In the data rows, the value 500 means zero.
Each pair is two rows. How far apart are they, by a hidden measure? 0 means very close, and 30 very far. Two or three weighted sums of its numbers give each row a place; it is the straight-line distance between the places.
[554 630 567 313 544 613 472 441 464 437 438 397 608 495 451 495 676 540 445
 461 845]
[545 362 500 648 475 416 640 334 656 637 507 573 383 532 538 531 586 481 623
 510 497] -> 14
[699 666 464 662 438 363 522 363 658 792 572 469 205 376 553 600 661 416 372
 494 614]
[639 555 508 359 697 637 721 315 476 529 531 465 391 673 579 416 506 728 564
 288 442] -> 15
[468 249 397 411 705 645 489 565 389 574 556 333 539 700 381 464 696 603 535
 558 382]
[497 593 589 339 526 797 438 407 380 554 433 318 502 657 391 588 669 620 473
 535 607] -> 5
[510 377 501 504 420 442 543 547 416 435 600 582 496 532 512 415 460 639 531
 444 298]
[409 504 455 438 537 449 451 513 424 431 575 461 545 519 444 470 460 433 349
 488 509] -> 2
[377 550 477 475 549 566 643 523 571 474 480 639 307 695 383 537 673 503 374
 485 571]
[416 585 636 323 747 659 646 367 347 564 507 547 358 803 311 564 625 693 396
 375 448] -> 17
[506 585 498 415 564 660 402 382 358 477 476 330 576 567 436 670 667 610 484
 525 495]
[498 484 357 380 603 487 590 584 442 424 367 413 536 470 486 563 704 510 331
 502 717] -> 5
[461 580 474 623 552 459 501 421 758 624 551 459 562 402 620 645 505 571 522
 525 428]
[375 544 684 416 680 516 657 383 485 580 512 483 371 761 345 469 640 525 598
 445 438] -> 14
[471 472 381 570 780 337 609 233 692 596 576 434 470 402 659 466 435 494 252
 479 403]
[510 587 406 376 437 491 453 573 426 399 504 521 334 489 396 438 459 291 498
 540 500] -> 13
[479 520 441 409 571 390 546 603 513 321 465 616 503 545 564 328 414 477 553
 428 404]
[523 531 499 726 430 355 480 511 695 551 672 476 441 372 631 547 385 339 604
 460 575] -> 12
[578 521 539 323 545 587 403 547 435 459 473 411 564 581 500 496 595 522 344
 546 524]
[449 425 483 572 478 424 459 373 530 614 574 428 415 445 635 722 492 495 429
 519 479] -> 10
[542 370 527 569 636 403 608 358 648 624 566 430 523 380 707 333 440 562 402
 510 347]
[495 516 506 347 726 579 624 474 520 509 339 550 451 714 389 493 539 622 421
 434 472] -> 7
[549 596 374 476 475 659 332 548 333 387 537 422 667 511 462 625 481 548 685
 521 566]
[322 595 422 384 544 566 468 600 427 516 454 581 669 614 298 615 498 559 403
 405 449] -> 17
[379 466 295 678 332 258 646 391 682 391 513 740 500 345 591 532 316 433 497
 587 381]
[535 425 601 565 470 432 545 432 598 614 514 533 493 409 604 540 629 508 389
 508 526] -> 14
[570 377 507 567 421 482 535 324 717 723 607 521 445 317 731 546 368 438 422
 526 564]
[529 602 358 432 565 568 553 687 383 457 373 308 459 562 384 470 630 496 601
 604 545] -> 7
[671 426 570 221 528 758 361 469 343 453 514 327 630 562 464 455 581 628 490
 418 508]
[394 446 468 591 475 409 580 651 498 430 585 541 386 580 358 413 430 371 545
 555 225] -> 9
[265 630 422 647 465 473 471 522 489 338 557 714 360 584 514 591 441 487 512
 594 360]
[419 389 358 529 431 442 477 398 586 601 456 319 586 408 627 585 459 496 302
 513 556] -> 10
[430 340 555 393 411 324 571 681 442 361 519 572 601 488 476 477 541 534 589
 565 399]
[538 341 349 443 522 608 489 548 433 569 475 475 463 555 408 477 746 246 223
 518 572] -> 19
[754 523 477 601 639 387 597 377 693 758 565 517 276 355 792 448 515 480 510
 396 493]
[526 395 427 447 378 516 490 589 420 278 450 683 548 538 437 466 274 552 549
 623 410] -> 28
[585 668 567 538 639 644 475 438 331 528 509 298 419 733 412 437 657 555 500
 493 653]
[526 419 391 564 219 372 377 612 471 545 510 489 545 277 548 506 385 374 659
 571 449] -> 5
[413 599 452 452 569 516 376 521 426 385 582 492 648 532 613 444 418 526 561
 533 452]
[475 592 498 703 556 473 557 423 705 651 551 409 427 427 534 712 532 444 539
 539 593] -> 18
[501 649 648 261 846 769 350 407 374 651 476 299 459 864 248 620 633 712 483
 488 561]
[752 379 747 264 586 811 420 549 268 523 460 392 575 595 343 324 577 608 663
 426 488] -> 11
[465 482 720 389 633 629 636 466 438 538 490 491 374 655 414 504 569 518 287
 399 501]
[643 596 494 335 591 693 509 462 479 517 493 428 549 534 510 428 581 623 296
 459 578] -> 8
[519 688 495 553 548 618 516 309 533 681 414 293 499 430 420 592 580 265 554
 549 720]
[341 627 523 794 540 478 526 315 792 724 494 332 444 390 614 685 621 508 547
 527 592] -> 10
[527 388 572 644 273 399 557 405 533 449 515 526 557 346 651 503 401 575 501
 501 373]
[612 469 507 523 468 375 494 648 454 605 638 516 398 452 516 344 379 381 590
 430 407] -> 20
[532 552 540 598 669 497 465 494 522 660 478 520 158 637 497 387 547 510 623
 406 494]
[549 546 488 473 440 494 443 571 490 421 439 435 680 451 488 480 523 454 689
 559 451] -> 22
[383 394 562 557 536 476 561 475 625 598 493 407 601 351 592 654 404 457 405
 532 649]
[460 665 441 463 524 466 577 492 396 432 564 486 473 472 788 529 320 572 591
 472 339] -> 20
[447 311 519 360 469 483 490 581 452 460 442 366 448 495 378 458 719 354 356
 451 678]
[403 352 539 312 457 553 434 459 353 426 425 335 649 517 482 481 514 411 405
 563 535] -> 5
[525 610 361 670 491 499 438 485 560 618 595 451 607 363 446 636 446 418 561
 584 578]
[651 684 508 372 573 645 476 580 349 569 504 322 513 548 353 541 768 511 594
 466 681] -> 10
[609 385 413 570 454 491 457 662 421 487 673 709 407 591 366 437 387 527 614
 517 278]
[382 567 468 376 385 501 358 672 353 304 539 539 524 446 538 398 433 456 504
 358 577] -> 16
[512 398 524 402 504 459 636 543 545 487 419 512 522 584 458 396 567 557 315
 543 437]
[811 640 414 426 611 671 382 485 435 620 584 401 402 551 311 479 645 724 532
 396 634] -> 15
[539 261 420 452 491 501 498 660 427 530 453 613 389 613 329 371 621 559 397
 460 556]
[513 402 507 363 526 584 385 619 324 454 512 312 665 489 405 465 593 566 640
 602 468] -> 6
[600 428 284 523 523 395 646 429 535 618 449 460 420 398 554 409 464 446 360
 530 494]
[434 409 483 664 584 623 410 350 542 709 491 374 385 406 548 651 499 525 452
 474 602] -> 5
[387 557 488 737 594 413 450 403 738 725 533 396 462 405 612 554 592 501 591
 492 625]
[430 548 409 483 442 563 451 941 370 382 460 642 362 501 323 387 494 471 242
 494 474] -> 17
[539 408 386 550 550 450 559 422 520 534 521 502 352 400 592 520 399 608 378
 452 557]
[553 575 568 437 704 464 641 429 575 515 487 426 432 598 497 473 637 462 529
 526 656] -> 12
[469 583 422 500 487 507 554 492 439 446 618 596 363 627 506 504 494 436 443
 435 379]
[138 375 501 554 388 383 492 700 346 331 460 613 472 504 386 328 485 408 550
 614 379] -> 21
[326 448 517 520 392 380 501 701 428 360 451 534 421 437 457 535 399 359 592
 539 384]
[440 512 415 532 521 530 506 600 409 488 432 517 261 596 455 468 653 488 295
 550 484] -> 9
[623 629 672 564 663 572 485 391 597 670 576 419 446 371 715 627 437 631 678
 367 754]
[610 393 372 430 513 499 634 460 561 563 437 636 500 561 533 453 467 515 440
 433 484] -> 11
[473 430 524 619 559 392 636 373 585 509 550 620 444 361 715 534 288 428 471
 530 378]
[465 462 439 642 482 429 508 481 572 622 487 659 430 445 549 555 449 412 390
 522 638] -> 10
[578 514 456 414 614 501 448 537 386 574 548 450 430 511 503 417 622 646 472
 348 535]
[536 587 638 350 506 639 604 680 382 531 554 576 355 731 337 550 583 669 354
 398 385] -> 10
[435 462 398 491 509 639 567 512 473 464 421 617 439 638 420 472 499 490 204
 633 432]
[650 898 452 426 570 646 352 634 423 425 594 312 512 457 418 527 495 484 544
 431 635] -> 22
[758 324 460 324 486 377 506 469 396 570 544 413 330 524 462 351 523 473 439
 373 361]
[559 626 533 624 403 463 563 345 624 637 496 497 333 387 551 483 640 300 369
 519 760] -> 22
[397 512 495 650 385 334 607 502 601 471 483 645 604 323 650 703 327 443 584
 496 495]
[549 597 406 549 519 406 471 452 407 510 631 393 363 498 526 413 401 408 609
 398 414] -> 20
[483 447 503 401 566 698 574 405 385 493 540 618 436 716 404 538 902 742 359
 307 591]
[548 644 740 551 521 550 604 500 773 644 433 465 551 514 537 664 576 558 629
 301 733] -> 6
[595 411 559 386 346 538 418 585 307 327 471 512 693 473 471 369 429 497 789
 568 416]
[492 572 734 337 718 630 581 486 399 625 467 499 400 731 316 571 625 734 428
 384 544] -> 20
[536 529 527 426 488 544 465 465 298 387 421 615 493 531 422 373 405 365 407
 483 708]
[511 422 435 691 277 349 458 527 689 480 530 563 530 292 567 514 338 400 676
 548 497] -> 15
[509 486 589 602 582 588 529 328 617 620 489 638 352 669 409 679 522 612 284
 398 538]
[409 409 321 472 397 396 436 669 418 338 536 591 671 528 590 437 432 474 622
 577 448] -> 1
[581 580 543 386 578 604 577 571 421 463 428 216 593 543 336 393 713 452 487
 616 510]
[489 488 539 567 555 357 512 443 637 609 647 441 524 363 592 677 583 432 397
 477 641] -> 5
[470 638 455 453 421 486 502 580 421 325 532 591 461 504 554 432 386 322 597
 518 394]
[493 569 427 702 465 386 410 447 695 505 601 472 561 512 666 677 324 420 559
 501 509] -> 5
[528 484 484 440 317 293 460 735 442 389 444 561 471 394 599 339 453 592 545
 518 619]
[617 490 466 464 411 401 437 528 384 454 611 560 553 535 520 263 355 520 683
 521 395] -> 6
[370 599 617 589 654 638 505 444 667 640 542 546 488 615 445 772 541 560 543
 371 504]
[386 689 471 484 501 534 429 538 394 403 482 691 483 531 420 518 109 405 521
 501 499] -> 14
[540 294 588 205 467 557 315 555 447 506 495 267 560 521 551 583 703 511 458
 570 534]
[592 419 511 585 515 365 595 603 605 565 454 473 423 369 546 395 459 522 353
 527 444] -> 6
[478 326 476 454 367 479 389 604 388 305 564 531 561 454 535 472 468 442 523
 447 446]
[170 546 565 340 576 657 465 468 399 436 493 302 583 570 529 593 690 679 412
 474 631] -> 9
[629 731 460 481 546 630 436 404 321 506 244 271 429 560 406 516 784 485 580
 526 681]
[571 660 510 518 506 545 338 506 365 460 552 373 497 476 403 534 496 368 536
 489 452] -> 9
[444 596 459 489 647 517 523 453 453 565 489 456 384 584 352 425 580 493 466
 518 636]
[527 556 424 469 402 460 457 651 402 360 493 663 454 501 453 369 374 411 555
 513 459] -> 4
[507 505 488 651 571 400 621 288 704 760 533 463 351 331 686 664 468 552 492
 317 471]
[366 476 491 497 459 455 403 665 431 367 584 315 611 528 462 361 415 408 552
 587 347] -> 20
[534 601 560 571 612 480 603 291 619 672 560 518 427 451 519 734 559 592 441
 346 577]
[576 367 453 281 559 500 447 642 415 488 444 363 605 528 355 355 570 360 495
 534 530] -> 9
[583 585 655 599 491 647 423 359 601 645 601 319 586 421 414 582 562 608 591
 480 718]
[503 551 561 429 749 604 613 297 439 525 554 323 392 496 565 551 603 756 558
 381 377] -> 25
[608 673 688 574 525 726 495 387 604 679 494 497 595 493 506 649 593 688 724
 411 748]
[199 344 345 399 289 410 404 718 348 239 390 637 566 377 448 413 485 373 455
 643 520] -> 6
[466 629 608 709 598 509 543 398 706 535 746 586 382 361 653 635 343 437 575
 509 518]
[449 379 417 557 462 411 502 492 660 554 446 468 644 380 532 620 547 426 369
 550 530] -> 2
[386 466 438 528 237 422 534 699 443 404 272 686 500 516 441 395 438 417 575
 638 440]
[585 496 503 522 460 607 402 413 525 583 615 303 459 342 494 471 563 431 361
 500 667] -> 16
[583 526 548 581 574 389 492 336 645 675 655 451 802 395 822 558 420 518 423
 326 638]
[348 302 452 703 276 297 537 579 630 465 414 724 474 311 596 502 450 351 424
 557 397] -> 18
[413 583 451 532 492 366 535 393 603 634 448 487 508 421 476 551 604 602 374
 364 553]
[577 405 417 474 481 569 635 399 339 677 408 480 396 473 385 480 414 497 436
 475 462] -> 12
[426 512 653 601 627 436 562 349 664 689 537 593 522 552 681 650 498 635 437
 379 611]
[424 743 664 511 436 422 484 614 565 461 562 627 473 553 576 550 501 445 548
 551 399] -> 7
[452 641 659 334 753 671 622 335 427 481 473 367 533 613 498 516 604 645 261
 447 717]
[730 419 666 411 339 533 417 623 406 314 492 454 615 470 469 327 409 483 717
 540 358] -> 12
[677 459 540 380 713 536 693 529 457 677 502 603 299 845 254 372 532 555 422
 426 510]
[424 436 579 614 308 505 453 605 536 429 475 514 766 325 480 591 381 430 645
 643 410] -> 22
[379 131 390 656 403 248 524 552 736 423 458 614 732 358 614 473 454 423 539
 625 288]
[328 476 349 616 409 382 434 640 427 385 501 706 352 557 434 423 340 494 406
 533 262] -> 25
[429 407 580 426 439 493 469 639 366 303 527 566 541 517 519 382 254 465 531
 475 485]
[414 560 659 535 760 773 421 324 539 715 586 411 478 743 367 694 632 662 455
 462 600] -> 6
[498 647 547 743 465 339 445 442 676 548 446 427 482 346 655 662 318 422 441
 475 517]
[487 402 338 639 559 478 581 343 634 673 451 602 432 500 651 590 391 634 428
 490 595] -> 7
[539 457 524 370 524 544 492 541 348 448 464 543 587 526 438  64 739 510 517
 486 552]
[477 484 479 493 377 454 618 614 454 295 568 630 458 561 437 412 429 486 551
 559 498] -> 16
[586 361 544 377 602 574 643 516 433 555 575 512 499 564 607 429 556 644 403
 413 286]
[601 486 518 640 553 304 517 321 711 664 559 502 331 420 617 504 524 510 495
 439 453] -> 4
[310 308 384 667 300 295 453 578 637 421 534 582 658 355 631 494 207 356 505
 649 236]
[420 687 723 653 523 589 516 335 703 662 625 425 515 495 631 915 556 468 618
 375 839] -> 4
[254 688 486 771 440 409 547 424 746 670 427 605 381 393 636 674 544 428 358
 521 604]
[675 494 326 609 499 361 511 398 697 690 517 459 381 398 566 432 551 363 453
 538 524] -> 8
[638 320 315 469 659 518 492 575 531 504 377 345 540 487 384 468 607 486 515
 511 457]
[526 256 649 303 311 519 353 723 376 312 395 483 733 456 463 401 435 557 699
 661 160] -> 26
[486 563 461 402 621 532 596 556 520 610 429 397 569 552 525 430 700 565 406
 487 501]
[539 575 999 431 663 584 538 423 458 504 506 442 558 635 599 578 572 529 687
 453 609] -> 22
[383 529 528 585 677 547 547 367 651 711 463 463 491 481 513 632 558 487 494
 435 555]
[482 409 479 402 592 602 511 476 415 543 509 500 448 623 412 487 649 664 348
 448 475] -> 6
[533 663 404 571 388 551 494 542 357 381 561 705 322 584 436 649 530 598 417
 428 554]
[655 489 424 623 537 402 490 357 700 752 596 473 561 398 584 659 440 534 470
 494 469] -> 5
[548 656 501 749 357 297 418 428 690 585 734 553 378 395 561 552 383 549 559
 617 486]
[433 504 736 443 521 480 438 588 391 393 499 529 669 319 503 444 409 416 546
 564 472] -> 14
[338 396 529 448 441 445 490 735 446 324 424 536 763 547 592 537 390 560 566
 675 237]
[505 475 400 497 507 399 541 502 569 623 490 526 500 318 609 480 458 375 421
 504 517] -> 13
[596 656 390 525 459 611 408 554 324 419 503 457 622 564 450 511 555 482 614
 540 422]
[438 646 597 654 536 445 474 448 717 614 475 514 703 464 562 726 595 515 300
 512 621] -> 6
[440 575 437 513 569 542 495 567 430 425 592 623 460 549 482 383 365 467 479
 559 402]
[518 711 648 348 549 734 563 465 414 503 533 367 451 647 409 488 642 716 570
 391 720] -> 6
[376 302 450 673 190 282 608 591 654 448 490 676 538 323 654 493 313 490 452
 580 493]
[644 446 533 457 609 593 604 421 509 512 477 499 456 615 324 398 530 555 555
 442 372] -> 8
[470 503 516 424 518 562 450 561 369 419 572 658 606 653 402 372 501 481 488
 520 449]
[573 299 427 527 427 479 638 381 543 669 480 532 492 592 398 514 545 489 265
 442 553] -> 15
[590 467 436 613 473 326 583 338 554 563 581 532 374 350 734 469 212 434 467
 432 339]
[594 515 467 391 567 539 559 531 406 483 470 306 651 531 447 438 573 474 514
 446 452] -> 8
[424 424 432 458 544 480 429 356 575 723 589 453 500 469 522 672 383 557 372
 420 331]
[439 292 476 455 495 412 530 501 689 442 423 367 642 393 547 666 469 442 452
 600 477] -> 26
[625 460 380 666 418 287 444 459 707 593 589 555 348 318 594 449 270 325 495
 441 396]
[511 475 490 744 346 433 483 448 590 516 562 756 312 481 578 591 424 455 494
 497 336] -> 11
[635 611 395 523 463 555 359 627 422 501 537 502 484 532 401 482 412 466 675
 561 640]
[416 590 608 431 578 632 422 512 557 488 505 375 478 473 493 508 672 462 403
 476 737] -> 9
[470 650 556 423 704 597 625 456 457 567 610 510 434 751 423 578 583 684 431
 378 525]
[510 534 772 349 713 684 517 436 380 514 482 545 410 759 302 408 654 592 384
 359 526] -> 13
[562 692 642 388 823 608 625 366 418 590 523 462 394 662 478 445 540 632 708
 356 692]
[540 395 539 519 355 298 495 636 410 356 455 826 409 515 515 291 379 384 641
 582 373] -> 20
[670 582 508 628 669 483 652 231 603 814 599 521 207 470 581 501 463 527 456
 246 509]
[625 662 304 452 478 597 387 582 402 334 557 322 588 489 460 544 475 384 477
 557 436] -> 17
[523 375 334 427 438 413 521 512 503 530 432 532 583 386 559 383 512 396 378
 532 468]
[382 475 486 463 548 489 532 394 504 509 413 437 466 568 539 517 584 466 419
 605 535] -> 5
[690 349 395 350 409 541 316 465 472 565 453 333 621 337 493 446 548 395 584
 571 653]
[292 364 529 500 480 396 433 723 514 363 472 593 619 517 421 526 394 436 519
 592 383] -> 15
[472 442 536 481 439 354 480 608 495 350 462 618 509 508 526 394 376 467 485
 550 356]
[582 398 456 447 355 443 359 622 454 413 448 543 519 401 410 354 299 495 697
 500 396] -> 5
[449 497 608 370 523 571 514 666 432 457 463 448 611 573 515 487 673 461 441
 492 575]
[441 264 529 268 557 558 495 628 379 439 476 485 656 454 508 435 695 391 480
 611 509] -> 12
[438 672 357 770 371 397 430 488 709 521 616 594 460 346 622 555 346 427 523
 567 477]
[611 475 527 529 361 446 569 522 457 428 442 645 548 514 500 449 449 468 824
 546 460] -> 16
[495 513 411 517 368 418 514 626 452 376 497 568 456 437 542 273 391 393 546
 600 400]
[483 524 458 479 336 568 427 518 401 366 442 459 594 485 474 363 413 553 457
 520 422] -> 5
[340 538 409 385 394 486 351 648 324 385 469 584 676 406 466 466 533 432 252
 396 591]
[593 399 445 680 399 319 595 406 500 443 492 711 476 452 590 507 281 453 468
 552 419] -> 25
[410 628 503 621 568 559 591 306 608 671 586 645 412 541 558 710 547 689 390
 329 627]
[444 530 607 496 656 677 451 304 632 712 623 364 673 561 498 824 554 656 516
 495 555] -> 11
[594 452 413 706 385 411 542 425 641 574 557 637 467 385 539 482 276 555 545
 383 450]
[476 378 534 664 513 396 706 384 680 705 510 544 435 561 490 462 458 495 530
 552 407] -> 12
[600 536 442 326 562 524 572 489 441 470 485 471 462 613 536 366 555 542 373
 624 506]
[522 600 517 501 394 441 560 589 509 673 576 436 243 531 500 401 664 462 463
 371 567] -> 18
[428 741 560 563 683 639 502 261 664 659 588 544 471 840 461 813 621 815 244
 406 574]
[690 619 475 431 483 465 484 584 499 473 543 609 365 517 522 561 509 521 468
 368 370] -> 5
[441 694 597 510 531 521 536 485 379 580 460 472   0 673 367 587 720 493 440
 492 690]
[531 521 331 518 597 613 546 407 471 480 446 554 484 593 502 393 506 739 354
 453 590] -> 5
[496 592 467 682 465 529 435 322 570 498 611 418 692 411 572 729 379 313 685
 417 464]
[241 330 560 513 433 341 324 726 432 321 546 565 684 474 425 534 337 446 504
 610 386] -> 29
[679 372 539 343 341 662 386 611 300 383 561 415 779 483 486 365 456 565 652
 459 529]
[352 287 620 488 612 538 522 616 433 527 499 473 504 487 471 444 499 513 534
 520 522] -> 2
[351 446 503 534 390 448 528 641 503 346 504 666 504 451 386 556 458 559 563
 475 482]
[479 243 481 475 376 192 511 587 524 346 443 631 539 440 700 252 452 511 750
 649 248] -> 5
[522 558 584 311 663 646 553 485 368 462 493 481 514 792 336 399 651 607 444
 470 628]
[428 451 594 444 630 682 524 404 501 555 538 460 493 621 541 540 624 729 413
 512 498] -> 11
[693 468 464 441 471 499 530 464 406 460 616 720 310 555 546 344 348 611 481
 310 303]
[548 485 597 572 478 518 569 480 717 698 497 527 398 416 588 446 549 522 487
 534 619] -> 17
[481 580 538 539 572 430 435 384 662 650 459 363 510 484 580 748 557 496 345
 502 630]
[259 509 461 616 546 534 673 390 440 618 470 728 375 524 491 697 583 555 399
 451 637] -> 8
[368 168 511 450 352 354 488 708 490 270 374 663 589 550 495 245 230 361 629
 657 234]
[545 572 711 434 614 673 603 371 444 583 473 416 463 736 450 497 601 614 513
 483 628] -> 7
[415 550 598 362 500 708 761 485 268 474 482 462 503 581 492 516 676 625 399
 443 564]
[361 567 406 453 590 437 533 601 503 419 389 337 650 655 544 541 563 471 388
 546 577] -> 8
[497 502 612 276 566 590 556 418 435 432 480 450 616 612 589 404 598 622 345
 559 394]
[455 307 437 443 283 444 525 747 485 290 424 640 607 412 429 323 464 426 511
 552 478] -> 9
[405 425 442 535 373 423 468 601 472 468 488 628 542 495 405 512 485 331 523
 574 331]
[535 625 506 434 478 585 343 583 494 426 563 340 509 486 442 680 447 479 616
 515 584] -> 13
[478 465 503 810 385 247 471 437 748 446 507 553 420 376 577 579 362 474 524
 505 468]
[416 617 751 396 739 470 637 489 528 643 400 482 485 492 513 473 575 589 665
 391 719] -> 22
[582 735 465 527 554 679 472 432 429 563 574 472 469 373 502 541 709 524 479
 568 642]
[467 637 507 805 451 424 539 248 776 717 559 501 266 416 591 701 544 412 387
 502 726] -> 7
[569 698 605 315 878 743 576 324 408 658 525 499 272 873 266 663 598 746 342
 300 539]
[484 594 533 406 626 626 532 398 461 606 461 571 275 724 387 391 553 596 374
 246 460] -> 6
[513 561 586 451 463 513 419 584 596 571 447 595 379 527 402 455 719 351 382
 525 623]
[671 409 520 406 511 606 588 437 457 521 485 329 637 553 424 438 561 515 640
 580 533] -> 15
[531 739 515 500 484 559 529 468 399 513 570 594 429 628 459 611 476 658 732
 389 546]
[390 419 468 732 334 317 597 538 724 355 417 750 165 413 644 542 298 409 460
 586 411] -> 24
[593 787 473 392 553 408 461 506 504 509 529 625 662 523 634 360 475 411 561
 654 531]
[699 736 477 691 474 340 623 398 705 691 524 623 304 338 588 441 315 368 528
 347 580] -> 15
[474 360 440 774 338 401 395 566 542 517 517 493 574 271 579 469 344 401 639
 589 400]
[496 443 363 626 587 444 516 449 594 498 520 559 502 388 599 461 365 543 567
 485 339] -> 15
[363 363 510 529 489 452 550 720 529 303 454 396 706 619 597 562 422 524 601
 661 436]
[558 571 654 415 442 612 374 494 308 324 450 406 664 457 493 616 541 557 603
 476 493] -> 10
[664 578 621 435 586 657 446 506 575 529 499 358 520 519 555 348 619 565 533
 507 604]
[415 512 449 603 419 479 521 468 375 532 535 508 539 380 647 622 373 385 447
 531 499] -> 7
[643 410 519 427 347 507 408 732 363 338 474 624 523 441 435 330 481 397 835
 605 297]
[630 594 392 398 536 552 577 533 489 494 383 438 482 600 453 419 666 493 582
 602 644] -> 15
[471 428 531 468 461 553 601 317 509 617 437 509 552 504 494 504 482 433 470
 452 539]
[577 598 430 647 391 506 539 403 539 545 564 620 552 362 654 521 375 533 554
 442 422] -> 7
[503 448 476 309 562 615 485 550 397 303 460 554 632 634 496 579 575 658 316
 496 474]
[451 536 579 475 304 513 360 698 419 300 453 551 402 525 545 468 556 366 488
 529 529] -> 4
[455 519 541 456 451 538 343 674 396 306 455 404 757 483 450 576 484 566 696
 610 539]
[465 344 436 550 518 388 490 430 530 588 365 452 549 278 459 512 552 344 469
 625 321] -> 15
[568 593 553 393 569 681 628 377 511 547 466 499 239 676 412 434 678 658 491
 422 625]
[512 287 415 620 530 454 490 372 631 627 475 415 432 394 601 484 482 448 445
 487 560] -> 6
[523 532 505 417 677 588 386 531 488 482 418 485 648 543 458 538 613 583 376
 539 609]
[527 385 465 480 413 438 451 667 387 324 488 559 550 496 566 459 357 491 631
 604 382] -> 5
[549 430 378 661 314 394 458 434 575 559 542 521 575 349 567 542 292 417 631
 560 356]
[540 328 390 568 503 515 532 496 513 651 419 359 493 466 367 579 503 473 470
 562 401] -> 3
[230 238 378 554 263 331 462 669 528 421 407 643 613 276 568 555 327 295 441
 575 334]
[553 505 467 407 416 441 472 635 398 308 456 639 631 431 422 301 403 402 667
 524 332] -> 10
[624 651 573 408 409 554 430 567 393 512 465 502 451 540 414 407 690 472 442
 442 704]
[580 417 517 352 584 470 578 371 474 481 405 467 505 518 487 308 534 504 463
 535 535] -> 13
